Each named move below is a turn or a mirror, shown by a few rows before and after it. Which moves, in which order, take the first row of each later pair to the second? The first pair is answered.
zarer (before -> after):
[ -1.6  -6.5  21.7  20.1  -0.7 -12.1 -15.5  -4.4   7.1   4.6  -6.7   2.2] -> [14.1 13.5  9.4  7.1 20.1 -6.0 -5.4 10.5  5.3 -5.3 -1.9 18.7]
[ 16.7  -7.9  15.8  -7.2  12.6  -9.1 -17.9  17.2   2.5   0.7   9.3  10.1] -> [  9.5 -18.0  21.0  -1.5   3.2 -12.6 -22.9   9.7   4.1   4.9   6.6   3.4]
[ 13.5   5.2  18.2   9.6  29.9 -16.3 -22.2  30.1   6.7   3.8   4.6  32.8] -> [ -4.5 -17.8  32.4  25.0   6.2 -23.8 -32.9  12.6   8.9  12.3  -1.9  12.9]
tuki (before -> after):
[  1.0  30.2 -14.6  11.4  17.5   1.0   6.5   0.1  -5.7 -11.3   1.4   2.9] -> [  7.3 -13.5   6.6  -5.8 -15.5 -17.0 -25.0  -6.2   3.0  -6.7   8.5 -10.5]
[ -8.9 -31.6  32.3  15.4 -11.4 -22.7 -31.1  -6.0  10.3   7.7   1.2 -10.0] -> [-15.8  30.3   2.3  39.6  34.2   1.8  12.8   2.3  -0.8   2.6  -9.6   8.2]
[ 14.6 -19.2  -2.5 -47.3 -20.2  13.1  10.4 -35.9  18.3   2.3  -2.4 -30.5] -> [  9.2  21.3 -22.8 -31.2  10.2  29.6  39.2 -30.2  10.6  -0.9  -8.8 -17.9]
Zelut (before -> after):
[ -3.5 -23.0  18.5  -6.5  -7.9 -18.5 -31.4   4.5  -5.4  -8.1   4.7   0.5] -> [ -0.9 -22.5  16.3 -11.5  -6.9 -18.2 -31.0   5.6  -5.2  -9.2   6.0   1.6]
[-18.9  -9.3  17.2  16.4  -2.2  -6.0 -16.1   3.6   2.1  11.3   0.1   4.5] -> [  5.3  -9.0   2.4 -25.5  -1.9   0.8 -10.4  16.0   0.5  -3.1  10.5  15.7]
[  9.3 -28.8  -0.4 -17.1 -14.4   3.2   4.5  -5.9 -17.6 -11.2  21.3  -3.9] -> [ -9.2 -29.2  10.7  14.1 -15.9  -2.0   0.3 -17.0 -16.0  -0.8  13.5 -12.7]
tel (before -> after):
[-38.4   9.7   4.8  42.2  -2.2   1.6  33.0  -7.9 -13.8  17.0  -6.3   5.6] -> [-21.1  17.2 -20.3  -2.0  -6.7  19.6  54.9  -2.1 -21.2   0.3  -0.2  11.3]
[-24.8  18.2 -22.8  43.3  25.8   7.8  18.1 -15.7  -0.2   1.8 -19.8   6.6] -> [ -9.4   0.3 -45.3 -16.7  -5.9  25.4  34.2 -19.3  -7.7 -15.0 -14.0  -2.1]
[ 6.7  7.6  6.2  3.2  2.2 -9.2 -8.6  0.5 -2.9 -4.5 -1.2 12.0] -> [  9.7   4.8   1.0 -10.1  -4.4  -6.3  -5.8  -0.4  -4.7  -8.3   0.6  10.3]
[-6.0 12.1  0.8 13.3  9.7  5.0  4.6  3.9 -0.6  1.1 -7.9  7.9] -> [ -0.1  -0.5  -7.4 -13.3  -8.2  11.6  10.8   1.2  -4.6  -5.7  -5.2   1.9]

Between the rows of a pair lie two moves.
[  3.9 -56.4  17.4  -3.7  -8.1 -15.8 -19.1  11.7   2.6   2.2   5.5 -20.3] -> [  8.7 -14.6  16.8  28.2  41.7 -17.7 -14.2  31.1   3.8   3.6   5.9   6.1] -> Zelut, tel
[-16.1  -9.5  -7.6  -5.9 -23.5   8.9  12.6 -13.5 -10.0  -9.0 -12.9 -22.3] -> [ 12.0  10.7 -16.3 -28.3   3.3  10.8  13.3  11.5  -9.5 -19.9  -0.5   3.9] -> tel, Zelut
[  0.4   3.7 -24.1 -40.0 -26.0  23.6  29.4  -9.2  -6.1  -4.7  -2.5 -15.7] -> [ 14.3  42.6 -16.1  -7.9  32.2  12.5  21.4  17.8  -0.8  -2.3   2.5  19.0] -> tel, zarer
[ 30.4   8.9   6.7 -22.5  26.0   0.9 -14.5  21.1   9.0   8.0  12.0  23.8] -> [ -2.2 -25.3  29.4  10.1  -8.7 -10.1 -30.6  -7.9  12.0  25.6  -0.5  -8.0] -> tel, Zelut
[ 15.2  -5.6  -2.2   2.4  21.1 -29.7 -17.9   0.4   6.9  -9.2   5.8  13.5] -> [  4.0  10.4  -8.0  18.2  31.3 -22.6  -4.5  -3.2   3.9  -7.3  -0.5  12.6] -> zarer, tuki
[ 30.5  -5.5  -2.4 -24.6   7.3  12.6 -24.3   9.8  -7.9 -11.9   9.3  21.9] -> [  2.2  27.1 -14.7  16.3  24.3  27.5   4.9  -1.2 -15.7  -5.4  -6.9  17.6] -> zarer, tuki
[ 14.0  14.6 -12.5  -5.7  20.7 -17.4  -3.3  16.0  17.7  -9.8  19.3  28.7] -> [  4.2 -21.6   7.3  -3.0 -10.6 -31.8 -25.4   1.3  24.0  -1.5  18.1   9.3] -> tuki, zarer
[-15.9  13.7 -13.9   7.4  -6.0  14.3  26.1 -11.0  -8.8   6.3 -13.1  -7.6] -> [ -7.6  18.6 -18.3  -2.6  -0.7  16.7  28.6  -4.6  -9.6   1.3  -9.8  -1.2] -> tel, zarer
[ 10.2  -4.7   6.1 -11.9  12.6   6.0 -12.3  28.7   1.1  -2.0   1.8   0.4] -> [  4.9  -9.1  14.1  -0.7  11.8   0.5 -18.7  26.6   2.8   3.1  -0.7  -2.9] -> tel, tel
[-16.4  -2.1  -5.5   0.6  -8.6  18.0  26.7  -9.8  -4.3  -2.1 -12.8  -5.3] -> [-14.5   3.2  -8.5  -0.3  -2.5  19.9  28.8  -6.2  -4.9  -3.3 -11.9  -2.0] -> zarer, Zelut
[19.1 23.0 -5.4 -7.4 15.5  0.4 -0.1 12.5 -0.7 -9.3  4.8 10.6] -> [  3.3   3.7  17.5  21.2   4.0 -15.3 -21.4   2.0   5.4   4.8   0.7  -2.8] -> tel, tel
[ 45.7  -9.7  13.7 -38.7  14.5   1.3 -38.6  30.5  11.0 -11.6  14.5  36.9] -> [  4.2  49.8 -11.5  24.7  48.4  29.0  12.8  15.4  -2.4  -3.8 -11.4  35.8] -> zarer, tuki
[-12.2   3.9  19.9  26.2   6.9   4.3  -7.1   8.9   3.3  12.9 -15.9  13.4] -> [  7.7   2.4  -5.5 -27.1  -8.5  21.6  11.6  13.4  -3.1  -5.0  -7.8  15.1] -> zarer, tel
[ -3.4 -16.2  32.4  -0.7 -13.6 -17.3 -24.1  -1.9  10.9   6.3  14.5 -11.6] -> [ 15.9   1.0   3.1 -43.1  -7.8   2.2   1.7  10.2   2.6 -11.4  21.5   0.6] -> tel, tel
[ -7.8 -18.8  23.6  37.6   1.4 -17.0 -25.1  -8.4  11.0   6.9  -4.1  -7.4] -> [ 17.1 -36.1  12.7 -18.2 -18.3 -12.4 -25.9  -1.5   9.4  -8.0   9.2  -6.4] -> Zelut, zarer
